In the data rows, the value 50 means zero.
Two rows play each game, the first against the second. How much does the first row win by? 20 is about a draw, 40 a big win and 0 a big loss. Wins can go round in a circle: one row can beat a second, the second a third and the third the first. Each row has two weighted sums of its numbers, A and B, taken from their middle values. A row wins by its A times the other's B, less its B times the other's A.
[53 60 44 41 36 30 48 52 51 66 45 84 36 67]
[69 51 75 41 37 46 47 40 45 55 45 61 55 60] >> 6
[63 40 67 35 51 59 43 41 37 44 56 32 53 31]
[35 40 56 37 67 41 40 73 52 35 36 27 44 49] >> 15
[72 48 68 52 25 52 32 18 24 58 58 59 44 45]
[26 29 36 36 37 66 66 44 68 40 57 38 61 84] >> 15
[23 33 29 60 32 69 25 35 39 43 58 42 55 48]
[45 38 45 82 55 59 63 42 54 58 65 55 28 53] >> 17
[58 62 39 54 71 46 68 54 48 53 54 43 67 45]
[36 45 45 36 30 61 55 61 92 53 35 52 58 62] >> 21
[44 50 38 48 70 33 41 68 47 44 41 53 59 53]
[46 45 65 36 34 62 27 54 39 51 37 43 41 32] >> 21
[38 38 28 41 46 23 51 53 36 48 40 61 73 78]
[61 42 75 43 61 53 63 48 38 47 54 37 55 38] >> 24
[47 11 55 53 52 62 99 30 39 34 69 72 69 90]
[30 48 56 53 45 69 52 62 65 46 51 49 38 50] >> 18
[52 46 29 52 48 32 49 49 23 46 51 69 63 82]
[61 43 76 63 64 56 41 41 23 53 61 50 29 28] >> 25
[57 48 64 25 44 40 41 59 53 56 37 53 52 49]
[45 49 50 50 68 34 47 71 52 41 43 50 55 53] >> 19
[33 36 54 67 46 68 36 58 59 52 55 41 42 43]
[49 47 50 56 66 35 53 64 36 55 54 55 46 63] >> 21
[60 76 18 78 62 42 43 34 32 52 44 44 88 52]
[48 77 25 46 54 36 36 48 58 59 44 49 67 62] >> 22
[38 39 59 36 69 39 53 75 61 47 39 38 51 49]
[32 42 37 78 50 61 36 58 45 51 65 44 20 40] >> 4
[38 48 38 52 33 66 58 43 63 55 54 52 53 55]
[78 70 55 58 53 40 56 49 51 59 55 59 49 42] >> 16
[60 73 43 67 76 46 50 54 48 53 45 40 62 32]
[22 20 23 40 42 66 64 43 57 36 57 47 82 85] >> 18
[46 58 39 50 72 33 43 72 56 49 41 42 57 53]
[59 43 78 18 35 52 49 45 61 40 39 36 49 41] >> 25
[47 39 65 38 63 38 40 68 55 38 31 46 40 36]
[47 55 65 30 17 53 23 39 66 61 35 51 47 38] >> 14
[56 76 27 52 64 42 64 39 46 50 49 51 89 56]
[56 75 26 58 68 43 46 52 52 57 45 39 77 42] >> 19
[40 30 44 31 48 43 49 42 23 33 45 42 78 60]
[51 53 58 53 41 64 30 50 49 42 43 26 48 33] >> 34
[55 53 62 38 29 61 31 37 47 54 48 47 53 38]
[50 65 20 57 67 39 38 64 53 50 42 40 73 46] >> 18
[46 51 61 40 43 58 39 40 43 46 44 29 50 32]
[60 46 48 41 47 32 61 56 49 53 39 66 51 70] >> 20
[77 56 62 48 24 57 35 34 47 49 52 57 44 39]
[51 52 43 50 62 33 53 59 46 53 49 50 60 52] >> 22
[39 49 49 33 63 34 51 70 53 48 42 49 48 55]
[52 49 33 51 55 33 65 36 26 45 61 59 88 77] >> 23
[43 61 43 55 60 32 44 76 42 44 39 54 60 58]
[81 99 36 83 83 61 55 51 42 75 50 53 58  1] >> 13
[49 39 49 57 24 69 33 30 36 52 51 45 55 45]
[53 62 38 49 53 36 51 56 57 61 43 66 56 55] >> 24
[72 68 41 64 90 62 72 54 56 56 50 43 59 22]
[54 65 32 52 68 39 43 63 45 53 39 40 70 51] >> 28
[46 48 50 57 61 31 64 59 34 44 56 61 33 61]
[52 63 36 61 72 35 45 62 46 52 48 47 54 41] >> 21
[49 54 47 59 62 40 46 52 33 59 51 66 43 48]
[47 49 51 39 58 33 61 68 51 49 49 46 41 58] >> 21
[43 54 41 37 41 37 50 64 58 38 37 61 61 79]
[62 58 68 28 31 42 52 38 40 56 42 54 43 44] >> 22
[66 47 66 45 46 55 35 43 34 50 53 44 41 27]
[65 73 43 59 71 47 51 54 50 55 41 41 66 38] >> 14
[69 46 67 34 37 58 46 24 38 33 51 52 67 52]
[67 49 67 33 36 64 37 32 44 46 39 47 51 35] >> 13
[48 33 49 36 42 59 92 48 79 42 69 53 44 66]
[42 52 48 69 43 70 43 42 46 62 62 43 36 34] >> 14
[56 37 56 38 34 61 37 27 15 39 47 49 71 56]
[61 48 57 40 30 45 40 35 30 48 53 62 56 50] >> 28
[35 42 55 41 65 38 43 72 52 39 34 48 41 45]
[46 42 60 38 56 28 55 63 56 38 37 50 45 48] >> 23
[53 42 67 46 55 58 29 41 33 44 45 31 57 32]
[45 52 33 74 36 62 56 38 61 59 65 58 33 57] >> 29
[72 46 64 43 41 53 50 29 33 59 59 56 43 42]
[58 57 39 83 36 61 62 41 61 64 74 68 21 50] >> 28
[60 71 47 65 46 33 51 51 66 63 49 60 51 49]
[33 35 55 33 45 61 82 67 81 38 52 45 40 68] >> 20
[45 51 48 42 63 31 42 57 48 46 41 67 47 57]
[45 29 54 36 40 68 46 19 21 36 47 48 86 48] >> 33
[49 62 44 40 48 37 44 56 62 54 43 63 61 65]
[64 77 38 68 81 33 42 56 41 65 47 45 54 32] >> 20
[49 78 28 57 71 42 30 52 42 51 37 36 79 37]
[51 70 18 55 74 49 43 51 53 51 43 38 61 34] >> 13
[44 49 45 65 35 68 48 43 70 51 69 46 40 57]
[50 47 49 50 70 39 51 73 37 38 44 44 49 54] >> 6
[55 42 64 86 54 62 31 47 34 57 61 56 18 33]
[62 78 34 48 45 32 45 64 56 58 47 53 62 47] >> 15
[48 56 49 62 27 71 31 39 63 60 61 51 38 49]
[38 30 44 69 33 59 46 25 23 31 67 42 64 48] >> 16
[54 42 66 29 45 60 38 42 47 42 38 33 49 35]
[35 45 60 28 62 36 41 74 63 42 35 44 54 60] >> 17
[43 45 44 54 24 68 48 44 72 52 61 60 45 53]
[69 71 43 50 46 39 56 48 61 62 53 64 44 69] >> 12
[49 58 36 53 61 29 34 67 44 52 42 40 50 60]
[33 30 43 58 54 70 67 52 56 45 56 49 54 53] >> 20
[52 55 57 53 28 68 33 34 45 51 45 51 45 40]
[35 34 38 45 54 30 48 53 34 42 52 49 80 73] >> 20
[54 40 81 31 56 62 50 40 51 37 41 30 65 40]
[40 32 48 43 50 38 57 51 39 34 46 44 79 65] >> 14
[41 49 45 56 60 32 54 66 48 55 46 54 44 50]
[12 32 21 56 36 62 36 37 56 52 55 47 68 68] >> 11
[64 80 32 34 46 38 60 49 68 59 39 60 73 57]
[40 46 55 39 25 61 55 54 87 42 45 60 41 68] >> 25
[53 54 65 20 28 55 37 50 57 42 33 36 61 43]
[56 52 55 44 50 32 58 59 44 51 40 63 45 62] >> 15
[73 84 37 53 61 50 62 41 58 60 55 56 64 50]
[48 32 64 34 54 61 96 59 77 45 68 62 37 68] >> 19
[65 71 44 74 67 45 50 62 54 65 58 57 38 31]
[59 42 70 42 60 58 45 42 40 40 43 37 57 36] >> 18
[59 50 60 92 47 53 43 36 30 63 67 67 14 29]
[55 41 57 22 41 56 35 28 26 48 45 45 83 60] >> 1
[60 70 36 61 72 50 62 49 54 53 58 44 62 42]
[50 55 46 54 24 72 39 31 67 51 50 59 45 59] >> 21
[68 55 77 55 33 56 39 32 45 61 52 58 34 45]
[60 61 41 30 48 30 45 58 58 57 40 66 51 68] >> 18
[25 39 46 44 69 33 38 80 55 50 34 44 45 46]
[56 63 61 26 27 57 29 40 52 45 39 39 57 40] >> 27
[42 44 57 43 61 33 49 72 52 45 42 48 47 52]
[56 44 61 54 61 39 50 49 37 45 57 52 49 50] >> 20
[45 51 65 39 64 30 40 60 47 40 42 53 48 40]
[68 72 35 48 49 38 50 56 58 55 42 55 61 58] >> 27
[55 64 49 63 67 41 46 59 52 50 37 48 59 43]
[29 44 50 41 53 36 41 66 56 44 35 47 43 53] >> 11
[55 40 69 50 59 48 43 57 38 53 37 43 37 36]
[60 53 65 24 44 49 48 47 48 55 39 47 45 45] >> 20
[45 38 42 87 49 62 61 39 50 56 70 63 25 44]
[61 41 82 42 52 65 45 37 41 34 43 31 65 25] >> 16
[38 45 26 78 43 64 53 32 39 52 76 63 45 67]
[46 33 50 44 40 60 87 37 77 47 59 57 60 74] >> 21
[39 56 51 45 22 68 47 55 71 50 46 54 42 63]
[43 53 48 44 48 28 36 64 52 51 38 63 34 51] >> 23
[53 43 39 38 41 34 65 46 33 39 55 69 56 73]
[41 46 44 54 66 30 39 70 39 51 45 48 41 52] >> 15
[40 36 25 40 58 34 43 43 26 36 43 46 69 74]
[42 41 65 61 50 67 43 53 49 51 56 42 35 31] >> 16
[65 81 39 57 56 47 52 47 55 57 50 56 60 44]
[67 67 41 54 68 48 58 59 55 56 48 57 57 46] >> 18
[52 37 67 37 63 38 44 59 40 44 42 32 36 33]
[26 41 42 69 49 70 43 61 64 53 56 46 39 52] >> 15
[41 44 52 40 56 34 56 61 54 43 43 61 41 57]
[56 39 66 41 68 47 43 57 53 38 48 37 50 36] >> 26
[47 53 40 35 39 26 38 65 61 45 33 63 50 70]
[60 46 71 19 26 55 43 27 50 44 49 51 55 36] >> 21
[65 48 73 30 41 46 42 55 46 49 34 48 46 40]
[78 51 58 71 33 59 43 33 40 72 64 74 21 39] >> 37
[53 52 78 22 38 42 43 51 64 48 30 50 54 49]
[49 45 56 30 37 45 47 46 42 35 43 47 71 56] >> 19
[40 44 47 65 44 65 33 55 56 53 56 36 47 29]
[69 73 47 64 69 50 68 52 51 52 53 55 58 25] >> 26
[41 39 51 48 64 34 50 64 48 50 39 38 46 52]
[89 52 76 81 52 56 51 31 26 67 72 59 22 23] >> 9
[43 35 60 37 74 39 65 74 53 36 41 38 51 48]
[34 43 68 35 67 38 44 69 53 44 50 30 49 37] >> 7
[50 64 34 44 71 40 54 59 52 47 47 42 73 44]
[51 44 44 42 46 38 53 46 41 40 48 63 55 77] >> 28
[48 39 43 35 35 61 35 25 17 33 48 37 78 58]
[47 44 55 41 71 38 42 62 36 42 42 41 47 47] >> 11
[48 45 47 52 62 39 56 61 39 52 56 57 39 58]
[63 68 37 35 49 44 55 47 67 48 46 54 64 61] >> 22
[40 32 54 34 48 40 46 41 24 44 39 47 75 63]
[49 44 76 34 46 59 36 44 46 44 45 34 49 36] >> 24
[59 32 53 47 46 61 83 41 62 42 75 65 41 70]
[48 60 43 45 60 30 45 64 50 55 41 54 43 61] >> 21
[46 60 48 21 48 23 32 69 56 60 35 49 43 56]
[36 40 50 40 70 37 57 72 55 44 47 39 48 48] >> 29
[77 71 33 53 56 52 72 35 48 51 56 67 59 57]
[39 27 51 78 43 69 32 51 49 53 70 53 29 44] >> 28
[38 37 33 66 47 66 49 49 48 49 56 50 41 43]
[25 41 44 68 42 68 32 55 55 48 60 38 36 37] >> 8
[37 58 43 51 63 36 48 61 47 44 51 46 52 56]
[59 35 78 32 55 45 47 46 44 47 51 39 52 32] >> 19
[39 45 42 56 43 68 28 44 56 46 55 36 44 32]
[67 49 70 38 20 59 47 33 53 53 51 54 52 44] >> 10
[60 54 48 57 37 35 59 46 36 58 55 75 56 71]
[47 47 58 59 29 66 43 33 69 55 44 46 29 44] >> 23
[62 54 67 33 46 64 51 38 41 49 53 43 60 35]
[40 41 47 46 75 25 55 74 48 56 44 51 41 52] >> 17
[46 48 29 42 58 33 51 54 36 42 48 71 77 88]
[64 52 33 56 45 34 55 41 31 70 55 71 45 56] >> 14
[48 42 53 43 59 36 38 59 53 47 47 45 37 61]
[73 51 68 54 46 43 48 41 27 55 59 61 38 36] >> 19
[33 50 47 50 24 64 43 53 84 58 47 43 44 52]
[61 59 38 61 74 40 55 55 51 52 47 41 60 39] >> 23
[53 66 30 37 63 49 63 44 56 50 49 55 81 70]
[56 38 71 39 64 46 54 51 41 40 58 39 46 39] >> 21
[59 39 66 44 50 45 50 45 35 47 49 43 56 38]
[60 43 62 83 54 64 45 34 26 70 76 50 23 32] >> 27
[42 43 46 71 48 61 33 53 35 49 60 37 29 23]
[50 69 42 56 77 48 61 51 49 48 46 36 70 35] >> 32
[36 58 25 37 47 35 35 58 40 51 33 57 65 76]
[46 55 45 46 68 32 59 69 48 38 42 48 64 54] >> 23
[28 37 39 58 34 64 35 40 34 43 58 49 62 52]
[61 48 63 40 45 54 41 38 34 49 51 49 54 28] >> 20
[45 45 45 49 70 27 46 75 51 48 44 41 49 57]
[44 37 42 56 29 64 40 37 39 39 55 52 73 48] >> 21
[55 52 57 38 52 31 53 63 62 46 49 56 49 62]
[57 43 35 73 49 62 67 41 62 47 65 54 43 57] >> 20
[48 52 48 39 59 34 42 64 57 52 38 52 53 63]
[34 43 51 54 25 67 36 42 64 52 54 50 43 44] >> 19
[42 35 46 49 30 59 68 51 82 44 56 56 48 64]
[33 38 52 37 42 66 66 51 77 48 53 45 49 62] >> 20
[54 30 67 33 43 52 98 47 76 46 68 66 42 73]
[43 46 51 45 34 69 26 49 46 47 43 29 49 34] >> 19
[67 53 73 46 30 60 36 31 43 52 45 54 43 39]
[63 86 24 49 55 35 47 55 56 67 35 54 67 49] >> 15
[21 36 56 58 54 68 55 61 71 39 47 31 29 57]
[77 69 50 44 45 37 64 41 63 60 49 60 55 55] >> 21
[54 41 56 59 44 66 35 40 51 55 55 40 44 28]
[46 76 20 44 38 27 39 65 57 51 28 62 60 66] >> 21
[69 88 44 52 56 48 66 45 70 65 57 58 64 46]
[36 48 43 78 39 61 41 53 55 53 67 50 35 45] >> 25
[45 53 55 36 43 30 47 67 59 51 53 58 34 65]
[51 52 38 67 22 57 48 42 59 71 68 68 30 68] >> 17
[49 46 56 40 59 37 56 60 46 41 47 48 35 59]
[20 38 39 63 46 64 47 51 56 47 52 43 37 46] >> 15
[70 71 38 59 63 49 55 54 57 61 41 44 62 40]
[28 31 54 44 56 64 57 57 67 43 52 33 44 51] >> 15
[61 46 70 33 45 62 46 38 42 41 44 33 53 26]
[65 75 40 55 56 35 50 58 63 64 53 56 54 41] >> 22
